In the data rows, 128 means zero.
Here are some points:
[120 112 105 113 134 104 117 112 102 108 111 113  94 118 114 127 119  98
 115 106 116]
[116 106 124 106 132 122 117 103  95 122 114 123  96 116 123 122 112 116
 113 114 107]
[204 196 209 194 186 211 216 194 188 210 199 219 180 198 209 209 207 201
 211 206 199]
[120 111 128 113   0 128 115 111 100 112 113 117  91 120 118  19 124 132
 121 125 115]
[116 110 104 111 127 104 115 109  99 108 112 116  99 115 111 125 113 111
 115 108 115]
[109 119 109 121 134 105 118 117 111 111 120 119 110 119 116 131 121 115
 125 113 125]
[126 119 133 118 129 130 115 116 105 111 116 116 100 125 112 128 119 127
 117 131 124]
[173 172 156 172 134 162 154 171 172 152 164 149 170 174 159 148 153 168
 149 152 169]
[ 95 107 107 107 130 103 115 104  99 112 109 117  92 103 117 131 123 105
 120 107 103]
[137 157 124 160 124 135 123 171 169 133 160 119 160 146 123 122 120 133
 120 131 151]
[115 104 114 105 131 124 121 107 100 121 116 120  93 116 116 127 117 120
 117 113 109]
[116 110 117 111 132 117 119 111 109 111 109 115 121 112 109 123 112 107
 113 108 112]
[165 163 167 166 136 167 141 161 160 138 164 140 158 166 144 131 145 173
 144 167 168]
[130 120 136 118 128 130 118 111 220 133 120 116 255 125 130 124 117 131
 117 137 126]
[102 104 104 106 128 104 117 108 102 116 112 122  98 109 115 125 116 105
 116 107 106]
[122 117 135 110 123 123 104 102 100 113 119 124 104 127 117 128 116 122
 111 102 116]
[172 175 170 174 129 159 118 170 185 174 171 130 188 167 162 133 125 168
 126 171 169]
[107 106 116 103 132 112 121 102 100 124 109 124  92 103 117 121 113 108
 119 115 103]
[198 194 143 189 137 167 121 187 181 141 191 127 175 189 123 131 123 171
 125 135 192]
[125 117 130 131 129 133 124 135 153 123 123 122 151 126 123 127 125 135
 123 127 126]
[110 110 107 107 134 105 118 105 100 114 111 121  91 103 112 127 119 102
 124 113 111]
[112 115 113 112 131 117 120 116 105 119 110 122  98 106 118 125 113 108
 117 113 108]
[117 102 101 103 129 101 116 107  98 116 114 123  91 119 119 133 123 131
 123 110 111]
[119 110 124 108 130 126 113 105  96 105 106 116  91 115 115 128 118 124
 117 108 115]
[122 190 125 189 134 117 125 182 179 125 191 131 180 121 123 127 120 112
 122 123 131]
[200 192 203 189 216 199 205 178 168 201 187 208 172 195 205 210 202 194
 207 204 195]
[114 106 115 104 126 118 114 105  93 117 109 112  88 111 109 124 120 118
 115 114 112]
[185 183 192 182 132 188 135 176 170 176 183 118 170 181 154 126 119 187
 121 195 185]
[133 120 112 116 133 109 123 118 112 119 123 128 108 129 128 136 128 111
 129 118 126]
[119 108 124 103 130 125 117 110 105 124 115 122  93 112 105 118 112 119
 117 132 116]
[116 107 118 109 135 124 123 111 108 118 112 124 113 121 120 131 120 117
 118 115 110]
[102 104 104 102 127 105 120 109 103 118 110 118  89 104 111 127 125 111
 125 115 116]
[102 105 103 108 130 107 119 111 103 116 111 121  97 111 118 131 120 107
 118 104 105]
[113 103 123 106 133 126 119 106  97 119 111 123  95 121 127 133 119 123
 116 114 107]
[123 114 120 117 130 126 130 120 108 125 116 113 100 118 124 124 125 129
 127 129 121]
[ 99 101 104 107 128 113 119 116 108 118 107 118 106 111 117 132 122 115
 117 106  97]
[129 116 131 118 130 126 134 110 105 136 120 119 106 123 137 126 123 129
 120 131 121]
[118 109 103 106 131 101 115 106  99 111 110 117  95 114 112 124 113 102
 116 105 111]
[117 108 117 105 126 119 112 106  99 116 114 120  94 119 115 128 117 125
 116 113 112]
[ 93 110 106 106   0 105 115 108 102 115 113 119  93  93 110   0 115  97
 114 103  90]
[123 115 133 110 130 123 116 107 101 118 113 116  86 107 103 120 116 122
 119 133 119]
[104 108 108 113 132 110 115 110 103 111 103 120  98 104 112 125 116 109
 115 104 103]
16 more points follow, each with its number after it:
[118 114 103 111 127 100 114 111 103 105 112 114  97 117 110 123 114 117
 119 113 122] 0
[115 106 124 107 130 124 137 106  98 133 107 121  92 110 132 127 117 119
 119 129 112] 1
[110 124 111 130 132 103 115 122 255 114 118 119 255 118 117 129 122 112
 117 107 116] 2
[120 111 123 109 126 123 115 109 102 120 110 112  94 117 114 127 118 127
 118 127 118] 3
[122 131 117 133  89 121 109 138 134 116 120 103 215 124 110 110 113 126
 114 122 127] 4
[114 109 120 108 135 124 120 108  98 113 111 115  89 113 111 125 119 118
 116 108 110] 5
[112 113 115 111 129 115 129 117 111 127 118 125  98 113 122 130 134 120
 134 125 124] 6
[108 108 108 106 131 104 118 106  99 114 111 122  95 110 119 134 126 106
 123 113 112] 7
[120 111 122 109 126 123 115 109 101 119 111 113  94 118 114 126 118 126
 118 125 117] 8
[118 110 114 109 133 118 121 111 160 115 113 120 156 119 125 130 120 124
 121 119 116] 9
[126 117 117 121 132 139 121 123 114 119 126 117 107 128 114 121 114 132
 114 118 123] 10
[122 111 116 105 122 116 118 107  99 122 112 119  99 120 121 127 117 121
 119 121 120] 11
[116 112 105 108 128 104 112 107  99 111 116 120  98 109 112 122 113 107
 116 108 118] 12
[ 96 105 104 102 131 105 118 108 103 113 111 121  92 114 115 129 117 100
 117 109 111] 13
[113 120 117 137 132 112 114 168 184 121 124 125 182 112 117 127 118 113
 117 112 112] 14
[ 80  78  75  80  63  72  70  76  86  72  78  75 137  79  75  79  78  81
  78  77  80] 15
Which two of these numbered points are nearest to each point below, ignoring the 2 directions in which the first points spread most? Their numbers follow each, nearest first.
[119 107 126 106 126 121 114 106 100 121 115 120  96 118 117 134 124 130
 123 133 115] > 3 8
[120 111 114 106 123 114 118 108 100 121 113 119  99 119 120 127 117 119
 119 119 119] > 11 8
[112 121 117 139 132 112 114 175 186 121 125 125 184 112 117 127 119 114
 117 112 111] > 14 9
[167 164 169 167 135 168 142 161 161 140 165 140 159 167 146 131 145 174
 145 170 170] > 8 3
[117 114  99 110 126  97 114 112 104 104 112 113  98 118 111 124 115 117
 120 111 123] > 0 12
[121 110 115 110 134 121 122 112 168 116 114 120 164 120 126 130 119 126
 121 120 116] > 9 15
[121 109 104 106 129 103 119 108  99 114 113 118  90 110 109 122 116 100
 122 113 121] > 12 0
[118 106 121 104 131 125 117 107  98 117 110 122  93 118 121 127 116 123
 118 121 114] > 8 3
[103 104 105 102 126 102 114 105 100 112 108 116  94 102 108 124 118 105
 120 113 112] > 7 13
[101 116 104 143 133 106 121 166 157 115 117 120 157 120 116 128 118 107
 112 100 107] > 14 9
[123 110 118 107 133 120 119 105  99 112 111 124  98 118 118 129 117 121
 123 112 118] > 11 5
[ 99 112 111 113 135 106 116 103  93 107  85 122  94 100 122 131 118 100
 117 104  92] > 7 13
[103 116 106 140 133 108 121 161 152 116 117 120 151 120 118 128 119 109
 113 102 108] > 14 9
[121 125 123 129 138 121 135 134 255 129 123 128 255 119 127 129 130 122
 129 122 123] > 2 14
[115 107 116 104 126 118 114 105  94 116 109 113  88 112 109 124 120 119
 116 116 113] > 8 3
[119 114 119 113 134 122 126 115 177 124 117 123 178 120 125 124 117 117
 117 118 118] > 9 14
[106 116 104 111 131 102 117 111 100 107 112 116  97 122 117 132 125 112
 128 119 126] > 0 7
[118 107 124 103 124 119 108 100  92 107 106 117  92 113 108 124 112 120
 116 131 115] > 3 8
[111 106 119 106 131 115 127 106 101 131 113 125  97 115 127 131 123 114
 121 118 109] > 11 1
[112 113 117 116 127 118 118 112 108 120 117 122 153 114 123 124 118 117
 119 115 110] > 15 4
[143 137 143 139 144 152 136 141 132 137 145 139 137 152 138 149 139 152
 137 147 142] > 8 11
[125 117 134 112 130 124 117 108 103 120 115 116  89 110 105 121 117 123
 120 133 120] > 3 8
[124 116 116 119 132 136 121 121 112 119 123 118 105 125 114 121 114 130
 115 118 121] > 10 5
[114 104 101 105 128 101 117 104  94 106 104 115  90 115 115 128 119 124
 119 108 114] > 0 11
[118 106 127 108 130 127 141 107  99 135 109 121  91 112 134 127 116 121
 119 131 115] > 1 11
[106 115 112 111 130 105 121 112 103 115 115 122  97 123 124 136 127 111
 126 117 121] > 7 13
[190 184 141 187 135 185 125 179 176 137 186 122 180 186 122 133 127 189
 125 135 188] > 10 0
[128 120 122 115 132 121 115 112 107 123 122 124 105 126 118 131 118 126
 119 118 120] > 11 8
[122 133 117 135  89 122 110 140 137 118 122 103 217 125 111 110 112 126
 113 121 127] > 4 15
[ 93 104 102 101 130 103 118 109 103 112 111 121  91 114 114 130 117  98
 117 107 110] > 13 7
[108 123 110 147 133 112 124 167 158 120 122 123 159 125 120 130 121 113
 117 106 113] > 14 13
[255 255 253 255 216 255 243 255 255 238 255 228 255 255 243 226 237 255
 231 243 255] > 6 1
[105 110 113 111 131 110 115 111 112 118 114 126 140 110 118 127 117 109
 114 108 108] > 15 7
[118 106 127 108 131 127 138 107  98 133 109 121  92 113 133 127 117 121
 119 130 114] > 1 11
[122 115 131 116 130 124 116 112 104 112 110 118 101 114 114 126 119 123
 121 132 119] > 3 8
[104 113 100 117 104  99 114 125 255 114 125 123 255 112 113 122 116 104
 118 107 119] > 2 14
[101 112 112 113 133 111 121 112 105 115 113 121  96 116 112 123 116 100
 116 111 117] > 13 7
[106 106 116 108 134 110 120  97  90 113 104 123 139 102 117 127 121 108
 124 119 105] > 15 4
[169 167 128 169 132 127 123 174 166 119 171 125 159 171 126 132 124 129
 123 116 168] > 0 12
[122 111 106 110 131 100 115 107  99 115 116 125  95 117 114 127 118 123
 122 109 117] > 0 12
[109 100 115 103 127 125 121 111 158 125 111 119 149 113 117 123 118 121
 116 119 110] > 9 15
[118 108 125 107 133 122 117 106 101 112 107 115  85 104 106 123 112 118
 117 107 109] > 5 8
[123 118 105 114 130 102 116 117 110 117 123 121 101 120 111 125 115  97
 118 108 120] > 12 13
[105 119 112 120 132 107 117 117 110 116 125 124 106 120 116 124 115 107
 114 109 125] > 13 12
[119 116 118 115 129 122 124 118 173 123 118 120 183 120 123 122 117 118
 117 119 119] > 9 15
[ 95 107  99 108 130 102 117 113 101 114 111 115  89 111 108 123 116 102
 118 107 113] > 13 7
[117 109 115 102 127 113 112 102 102 115 109 118  98 111 113 130 122 121
 124 116 113] > 11 8
[128 141 129 156 131 126 126 172 172 126 121 121 173 124 130 127 128 127
 127 127 124] > 14 9
[122 114 131 113 134 126 137 110 103 137 115 123  98 119 137 130 126 126
 122 134 120] > 1 11
[119 113 120 107 133 115 124 105  97 123 107 118  90 114 128 132 123 117
 121 120 111] > 11 8
[122 191 122 186 127 118 124 189 185 126 186 124 179 116 124 130 123 117
 125 128 124] > 14 13
[135 122 145 126 131 141 132 122 255 136 126 118 255 129 128 120 118 138
 117 142 128] > 2 9
[183 179 191 178 140 190 180 180 173 192 178 151 177 185 193 159 177 186
 156 188 177] > 1 11
[116 107 120 105 131 119 127 106 101 130 112 127  96 118 126 129 121 118
 121 123 114] > 11 1
[117 110 122 109 128 120 115 107 163 128 117 127 165 122 121 127 118 116
 116 120 111] > 9 15
[184 187 115 187 127 188 122 184 173 122 188 116 175 185 125 125 128 189
 126 120 188] > 10 0
[118 112 105 112 134 104 117 112 103 109 111 114  96 116 113 127 118  99
 116 106 115] > 12 0
[123 119 130 120 134 132 121 118 110 120 121 123 104 121 114 126 118 124
 116 115 120] > 5 10
[130 122 134 120 129 135 138 119 111 134 119 118 110 126 140 127 130 132
 120 135 126] > 1 11
[122 118 128 119 134 131 121 117 110 120 121 124 105 121 115 127 119 124
 117 116 120] > 5 10
[122 127 108 128 132 110 117 122 115 112 118 119 112 121 112 126 112 119
 120 108 123] > 0 12
[117 107 127 108 132 127 121 106  97 115 113 121  93 118 116 127 120 122
 119 108 114] > 5 8
[107 111 116 111 132 113 115 110 111 118 113 126 139 112 119 128 117 111
 114 110 108] > 15 7
[137 128 140 127 130 138 140 128 255 135 125 120 255 129 133 124 130 132
 129 141 130] > 2 9
[126 125 111 124 129 101 112 123 115 112 119 118 110 115 110 122 115 103
 119 110 122] > 12 0
[124 116 127 113 134 126 114 109  99 107 109 118  95 116 115 127 116 121
 117 112 116] > 5 8
[124 123 126 118 128 124 112 114 108 109 124 118 107 118 113 123 116 124
 119 129 121] > 8 3
[ 99 110 109 109 137 108 122 110 100 114 115 126  96 119 116 127 117  98
 118 110 117] > 13 7
[117 111 122 109 128 119 115 107 171 129 117 128 173 122 120 126 117 115
 116 121 111] > 9 15
[114 114 105 114 129 116 120 114 108 118 115 120 104 109 112 126 111 107
 115 103 117] > 12 13
[118 116 111 119 137 108 118 110 104 110 114 122 102 117 113 126 118 122
 119 110 117] > 0 12
[111 122 110 119 131 113 118 127 120 118 120 120 108 113 114 121 110 111
 118 117 121] > 13 12
[177 177 182 174 140 178 166 175 255 179 160 139 255 156 164 136 161 175
 155 185 176] > 9 14
[117 112 113 108 128 109 110 109 154 111 113 121 159 117 113 127 119 117
 123 117 119] > 9 15
[115 118 104 118 126  97 111 114 113 111 121 121 110 122 111 126 116 118
 120 108 125] > 0 12
[ 96 107 102 103 122  98 108 101  97 108  88 115 106  93 111 124 115 100
 117 107  92] > 7 13
[111 112 106 111 123 107 113 113 106 112 120 119 104 106 111 122 112 111
 118 106 115] > 12 7
[118 159 123 167 131 122 127 177 175 125 151 118 170 133 129 126 116 117
 112 118 132] > 14 13
[178 174 125 174 131 129 134 174 171 134 176 119 164 172 126 124 129 130
 130 126 175] > 0 12
[169 176 138 176 130 132 140 177 174 137 178 131 175 177 143 130 142 143
 142 137 175] > 0 12
[130 121 140 119 127 130 117 112 234 135 121 116 255 126 132 124 117 131
 116 139 127] > 2 9
